Which row each row swaps with, under one turn or mirror:
The rows were stretched afterwards, more along some directions than others.
J_754: +0.76 +0.05 -2.48 +0.83 -0.55 +1.68 -0.44 +1.16 -2.21 +0.74 +1.67 -0.67
 -0.41 +1.07 +2.41 +3.45 -3.99
J_221: -0.25 -0.94 -2.65 -0.60 -0.64 -0.95 +4.55 -3.30 -3.24 +2.17 +1.13 -0.68
 -2.62 -2.82 -0.13 +1.07 +2.40
J_418: +2.82 -0.23 -2.83 +0.98 -0.49 +0.43 +2.18 -3.02 -1.02 +0.13 +3.18 +0.18
 -1.89 -3.00 -1.51 -2.01 +2.10
J_245: -1.18 +1.60 -0.69 +0.62 -0.27 -1.04 -0.05 -1.13 +2.90 -1.11 -0.40 +0.61
 -2.00 -1.51 -1.89 -5.21 +0.04
J_677: -0.83 +1.78 +0.93 -0.82 -2.17 +1.08 -0.18 +0.74 +2.53 -1.06 -0.93 +0.70
 -1.12 -1.11 -1.68 -5.33 -0.28
J_815: +2.44 -0.64 +3.30 -0.02 +1.35 +1.39 -2.06 +0.09 +3.32 -1.33 -0.19 +1.63
 -0.72 +0.93 -1.39 +1.76 -0.13
J_835: +2.97 +0.34 +1.60 +0.15 +0.93 -0.18 -2.83 +0.73 +4.14 +0.20 -1.48 +1.86
 -1.89 -0.34 -1.49 +2.11 +0.95
J_969: -1.05 +2.14 -0.02 -0.90 -1.61 +0.64 +0.97 -0.56 +2.56 -0.98 -2.00 -1.81
 -2.04 -1.10 -1.32 -2.60 +1.00
J_610: +0.96 -1.21 -0.60 -2.69 -0.65 +2.52 +1.87 -3.41 -3.30 +1.07 +0.97 -1.39
 -0.01 -1.54 -0.85 +5.22 +0.06
J_648: -0.55 +2.00 +0.65 -1.08 -0.65 +1.15 +0.19 -1.11 +2.38 -0.97 -0.62 +0.15
 -0.45 -1.46 -2.29 -4.65 +0.11
J_998: -0.17 -2.02 +1.14 +0.47 -0.57 +3.59 +0.12 +0.86 -0.94 -0.78 +0.58 +1.67
 +3.64 +1.40 +1.40 +2.56 -3.13
J_872: +1.08 -1.60 -2.72 -0.09 +0.12 -0.37 +3.72 -2.68 -1.63 +0.53 +2.56 -1.31
 -2.55 -1.63 -0.40 -1.11 +3.36
J_800: -0.69 +0.14 -2.40 -0.29 -1.57 +0.74 +0.87 -2.36 -0.63 +1.35 +0.90 -0.89
 -1.43 -1.97 +0.19 +1.70 +2.23
J_532: +0.79 -2.71 -0.21 +2.24 -0.19 +1.37 -0.65 +0.26 +0.45 -2.55 +3.70 +2.25
 +0.07 +2.71 -0.77 +1.63 -2.42
J_475: +0.47 -1.11 -0.38 +2.01 -0.16 +1.15 +2.29 +0.35 -2.36 -1.51 +1.40 -0.08
 +0.92 +3.06 +1.22 +3.30 -3.66
J_511: +1.17 -1.21 +4.39 -0.53 +1.42 -0.97 -0.42 -1.54 +1.58 +0.41 -2.25 +1.23
 -1.88 -0.87 -0.99 +2.11 -0.45
J_745: +1.79 -0.59 +2.88 +1.24 +1.10 +1.48 -2.50 +0.00 +4.66 -0.62 -1.07 +0.06
 -2.27 +1.04 -0.15 +2.22 -0.31
J_847: +2.21 -0.37 +1.20 +3.05 -0.31 -0.92 +0.93 +0.80 -1.21 -2.80 +3.06 -0.97
 +0.03 +2.74 -0.89 +0.33 -3.31
J_842: -0.87 -1.46 -2.32 -2.16 -0.99 -2.33 +3.06 -4.45 -2.81 +0.17 -0.37 +1.04
 -1.26 -1.20 +0.13 +0.41 +2.44
J_472: -1.72 -0.99 -1.03 +1.96 -0.41 -0.66 +2.41 -1.01 -3.04 -1.14 +0.99 +1.32
 +1.32 +2.40 +1.36 +0.03 -3.13
J_78: -2.04 +0.77 -1.62 -3.42 -1.35 +1.70 +1.72 -2.70 -5.02 +0.47 -0.39 -0.02
 +0.08 -1.12 -0.97 +3.76 +0.88
J_539: -2.24 -0.06 -0.39 -3.88 -2.28 -0.18 +1.32 -2.76 -5.57 +0.26 +1.46 -0.85
 +1.81 -1.09 -1.29 +1.15 +1.03
J_251: +2.17 -1.18 +3.04 +0.77 +1.01 +1.58 -1.96 +3.02 +4.02 +0.85 -1.51 +0.97
 -1.89 +0.95 +0.85 +1.86 -0.94
J_855: -0.50 -0.23 +1.77 -2.86 -3.46 +2.41 +1.27 -1.57 -4.10 -0.07 +2.45 -1.51
 +0.68 -0.88 -1.47 +0.16 -0.18
J_208: -0.40 -0.60 -0.47 +1.67 -0.77 +1.58 -0.90 +0.33 -1.57 +0.16 +2.20 -2.24
 -0.62 +1.62 +3.18 +2.09 -3.03
J_593: -2.36 +0.66 +0.66 -2.38 -3.04 +0.71 +1.00 -3.57 -4.64 -0.29 +1.51 -1.61
 -0.13 -1.12 -1.46 +1.56 -1.56
J_38: +2.94 +0.43 +3.09 -0.12 -0.25 +2.20 -0.74 +2.41 +1.23 -0.07 -1.08 -1.14
 -2.37 +0.45 +0.36 +3.36 -0.43
J_411: -0.66 -1.85 -0.95 -0.76 -0.16 +0.31 +2.62 -4.87 -1.43 -1.34 +1.95 +0.24
 -0.51 -2.94 -1.17 +0.80 +1.96
J_493: -0.41 -1.29 -0.49 +0.71 -1.93 -2.41 +0.53 -0.72 -1.56 -2.32 +1.02 +2.23
 +0.15 +3.81 -1.50 -0.21 -2.83
J_56: -0.58 +0.74 -1.46 +0.13 +0.45 +0.96 -0.04 -0.71 +3.77 -1.29 -2.44 +1.26
 +0.19 -0.48 -0.95 -2.86 -0.07
J_252: +1.48 -0.71 +3.17 -0.07 +0.37 +1.52 -2.66 +0.17 +2.69 -0.30 -0.83 +1.57
 -2.67 -0.34 -0.54 +2.33 +0.82
J_601: -1.10 -0.42 -1.03 -1.11 -1.40 -1.69 +3.54 -4.12 -4.08 +0.84 +1.08 +0.37
 -1.15 -1.53 -1.05 +0.67 +2.26
J_792: -2.57 -2.38 +0.43 +0.69 -0.10 +2.19 +0.63 -1.72 -2.76 -2.92 +1.67 +1.61
 +4.17 +2.81 +0.71 +2.86 -2.86
J_833: +3.71 -1.03 -0.40 +4.53 +0.54 +1.66 -0.31 -1.03 +0.98 -3.46 +3.61 +0.07
 +0.45 +3.24 -1.58 +1.31 -3.41
J_516: -1.74 +2.43 -1.94 -0.35 -1.93 -0.36 +0.38 +0.20 +1.57 -1.58 -1.11 +0.03
 -2.70 +1.27 -0.89 -4.12 -0.32
J_229: -2.65 -0.97 -1.45 -1.14 -1.03 -1.51 +1.52 -3.83 -3.79 +1.46 +1.83 +1.10
 -0.76 -3.56 -0.16 +0.64 +2.66
J_670: +2.56 +0.86 +2.73 +1.29 +1.37 +0.71 -3.19 +1.34 +4.05 -0.07 -0.08 +0.80
 -1.75 +0.73 -0.39 +0.85 -1.46
J_351: -2.52 +0.83 +0.36 +1.02 -0.83 +0.79 -0.13 -1.84 +2.66 -2.63 -1.55 -0.04
 -1.22 -0.42 -1.63 -3.81 -0.98
J_684: -0.59 +0.31 -1.09 +1.58 +0.01 +0.70 +1.44 -0.39 +2.60 +0.30 -1.60 -2.25
 -3.63 -0.81 -0.15 -2.03 -0.05
J_110: -1.93 -1.06 -0.86 +1.30 +2.40 -0.56 +0.13 -2.07 -2.97 +1.60 -1.46 +0.22
 -0.29 -0.84 +2.73 +5.40 -3.04
J_704: -1.49 -1.20 -0.91 -0.01 +0.48 -0.45 -0.82 -0.17 -3.68 +0.66 +1.20 -0.49
 +1.57 +1.22 +3.17 +3.39 -2.32
J_16: -1.15 -1.80 -0.05 -0.88 -0.49 +2.87 -0.53 -0.28 -3.37 +1.03 +1.47 +0.20
 +0.25 +1.11 +3.21 +4.07 -2.93

J_251 is swapped with -> J_969
J_208 is swapped with -> J_855
J_252 is swapped with -> J_351
J_842 is swapped with -> J_493
J_745 is swapped with -> J_677
J_511 is swapped with -> J_516
J_754 is swapped with -> J_610

